[[  4 -11 -39 -24  -9 -35 -18  -9 -15  37 -34  13  43  -3]
 [  3 -11 -34 -22  -8 -32 -19  -6 -16  34 -31  12  40  -4]]
=>
[[ -3   4 -11 -39 -24  -9 -35 -18  -9 -15  37 -34  13  43]
 [ -4   3 -11 -34 -22  -8 -32 -19  -6 -16  34 -31  12  40]]

[[  0 -30   9 -35  15  -6   2]
 [ 32 -15   7  22  -4 -31   7]
 [ 29  -5 -26  33  36 -13 -10]
 [ 13 -34   7  -7   6  26  -3]
 [ 33  15  26 -32 -12   3 -17]
 [-13 -18  -9 -25   4 -11  33]]
=>
[[  2   0 -30   9 -35  15  -6]
 [  7  32 -15   7  22  -4 -31]
 [-10  29  -5 -26  33  36 -13]
 [ -3  13 -34   7  -7   6  26]
 [-17  33  15  26 -32 -12   3]
 [ 33 -13 -18  -9 -25   4 -11]]

[[-30 -23]
 [-25 -28]
 [-17  -3]
 [-10 -37]
 [-10 -17]
 [-38  13]]
=>
[[-23 -30]
 [-28 -25]
 [ -3 -17]
 [-37 -10]
 [-17 -10]
 [ 13 -38]]

[[  2   2 -11   7  -5  -6  -5  -8 -12]
 [ -1  11   3   0  -5  -6  -2   2  -3]
 [-25   0 -39 -21  14   2   2 -18 -16]
 [  0  26  26  -5   2   3   0  -8  10]
 [  2   2   0   5  -3  16  -2  17   2]
 [-11  10   0   7  -7 -15  -8  18  -8]
 [ -7  10  -3   1  -6 -11  -1  14  -6]
 [ -7  -2 -12  14 -20 -19 -11  32 -18]
 [  5  -2 -14 -23 -43  22 -36 -13 -34]
 [ -6 -10 -14  -8   4   1   7   3   5]]
=>
[[-12   2   2 -11   7  -5  -6  -5  -8]
 [ -3  -1  11   3   0  -5  -6  -2   2]
 [-16 -25   0 -39 -21  14   2   2 -18]
 [ 10   0  26  26  -5   2   3   0  -8]
 [  2   2   2   0   5  -3  16  -2  17]
 [ -8 -11  10   0   7  -7 -15  -8  18]
 [ -6  -7  10  -3   1  -6 -11  -1  14]
 [-18  -7  -2 -12  14 -20 -19 -11  32]
 [-34   5  -2 -14 -23 -43  22 -36 -13]
 [  5  -6 -10 -14  -8   4   1   7   3]]

[[-15  18 -16   6  -2  20]
 [ -6  18 -34  25  -2  26]]
=>
[[ 20 -15  18 -16   6  -2]
 [ 26  -6  18 -34  25  -2]]

[[ -3   2  -2]
 [-17 -16 -33]
 [  7  34  29]
 [-11   7 -15]
 [ -7  12 -28]
 [ 21  23  10]
 [-24  31 -27]
 [ -6   3 -12]]
=>
[[ -2  -3   2]
 [-33 -17 -16]
 [ 29   7  34]
 [-15 -11   7]
 [-28  -7  12]
 [ 10  21  23]
 [-27 -24  31]
 [-12  -6   3]]

[[  9  14  11  29  -8 -17  13]
 [-13  -2  -6  -9 -10   1 -14]
 [  0   7  15  -6  -6 -15   9]
 [  7  18   3   1  -1  -2  20]
 [ 11   1 -11  -1   1   9  -2]
 [-27 -35 -10 -42 -22  -4  -3]
 [ 31  16   9  32   9 -13   8]
 [ 13   6   2  -9   9 -10   6]
 [-18 -16   0 -21   8  24 -11]
 [  2 -12   5  -6  -5   1  18]]
=>
[[ 13   9  14  11  29  -8 -17]
 [-14 -13  -2  -6  -9 -10   1]
 [  9   0   7  15  -6  -6 -15]
 [ 20   7  18   3   1  -1  -2]
 [ -2  11   1 -11  -1   1   9]
 [ -3 -27 -35 -10 -42 -22  -4]
 [  8  31  16   9  32   9 -13]
 [  6  13   6   2  -9   9 -10]
 [-11 -18 -16   0 -21   8  24]
 [ 18   2 -12   5  -6  -5   1]]
---
[[ -5  -4  -6   5  11 -10  -4  -2  13  21  -2 -10 -14  16   5]
 [ 12   8  -2 -10  -5   6  11   5  32  -4  -9   2  10  -5  -2]
 [  7  13   2 -19   1   2   7   4   9  -5   2  11  -2   0   5]
 [ -1  -1   3   6  -4   7   1   1 -20 -27   5  -3   9 -13  -4]]
=>
[[ -5  -4  -6   5  11 -10  -4  -2  13  21  -2 -10 -14  16   5]
 [ -1  -1   3   6  -4   7   1   1 -20 -27   5  -3   9 -13  -4]
 [ 12   8  -2 -10  -5   6  11   5  32  -4  -9   2  10  -5  -2]
 [  7  13   2 -19   1   2   7   4   9  -5   2  11  -2   0   5]]

[[ -3  14 -18  15  35 -31  10]
 [ 35   3 -22  -7 -30   5  13]
 [ 37  10  -7  -1 -22  34  21]
 [ 11  20  -7 -44  33  -6   4]
 [ -4 -17  30 -13   0 -20 -13]
 [-29 -26  16  -4 -16  36 -10]
 [ 40 -31  25   4   3 -14  -9]]
=>
[[ 40 -31  25   4   3 -14  -9]
 [-29 -26  16  -4 -16  36 -10]
 [ -4 -17  30 -13   0 -20 -13]
 [ 35   3 -22  -7 -30   5  13]
 [ 37  10  -7  -1 -22  34  21]
 [ -3  14 -18  15  35 -31  10]
 [ 11  20  -7 -44  33  -6   4]]

[[-34 -34 -24   9 -26  14]
 [ -3  -3   8   9  14  -7]
 [ -9  -9   7  15  13  -7]
 [ 22  22   7 -14   2  -2]
 [ 19  19   8 -10   6  -4]
 [ 13  13  -1 -13  -6   2]
 [ 14  14   3  -9   0   0]
 [-18 -18  -4  12   0   1]
 [-13 -13   4  14  10  -5]
 [-10 -10   4  12   8  -4]
 [ -7  -7 -20 -11 -28  14]]
=>
[[-34 -34 -24   9 -26  14]
 [-18 -18  -4  12   0   1]
 [-13 -13   4  14  10  -5]
 [-10 -10   4  12   8  -4]
 [ -9  -9   7  15  13  -7]
 [ -7  -7 -20 -11 -28  14]
 [ -3  -3   8   9  14  -7]
 [ 13  13  -1 -13  -6   2]
 [ 14  14   3  -9   0   0]
 [ 19  19   8 -10   6  -4]
 [ 22  22   7 -14   2  -2]]

[[ 32 -20  -1   7 -16  32  -8]
 [-31  23 -20  -8  -8  12  -5]
 [ 11  15 -22   2   8 -31  13]
 [ 31 -17   1  -7 -24 -24  11]
 [-23   3  18 -12  -7 -31  14]
 [  8 -15   1 -12 -40 -19   9]]
=>
[[ 32 -20  -1   7 -16  32  -8]
 [ 31 -17   1  -7 -24 -24  11]
 [  8 -15   1 -12 -40 -19   9]
 [-23   3  18 -12  -7 -31  14]
 [ 11  15 -22   2   8 -31  13]
 [-31  23 -20  -8  -8  12  -5]]

[[  4  29 -27 -25   7  29  19 -14 -30 -10  23 -27]
 [-32  21 -21  -8   8  21  33  39  40  36  26  18]]
=>
[[-32  21 -21  -8   8  21  33  39  40  36  26  18]
 [  4  29 -27 -25   7  29  19 -14 -30 -10  23 -27]]

[[-22  -2  32  -3   0  -4  17   6]
 [-23  -1  32  -2  -1  -1  17   6]
 [ -5  -3  -2   5  -1  22  11  -4]
 [  9  25 -18 -42   6  -4 -20 -30]
 [ 28 -23 -11  -7 -10 -35  -4  -8]]
=>
[[ 28 -23 -11  -7 -10 -35  -4  -8]
 [ -5  -3  -2   5  -1  22  11  -4]
 [-22  -2  32  -3   0  -4  17   6]
 [-23  -1  32  -2  -1  -1  17   6]
 [  9  25 -18 -42   6  -4 -20 -30]]
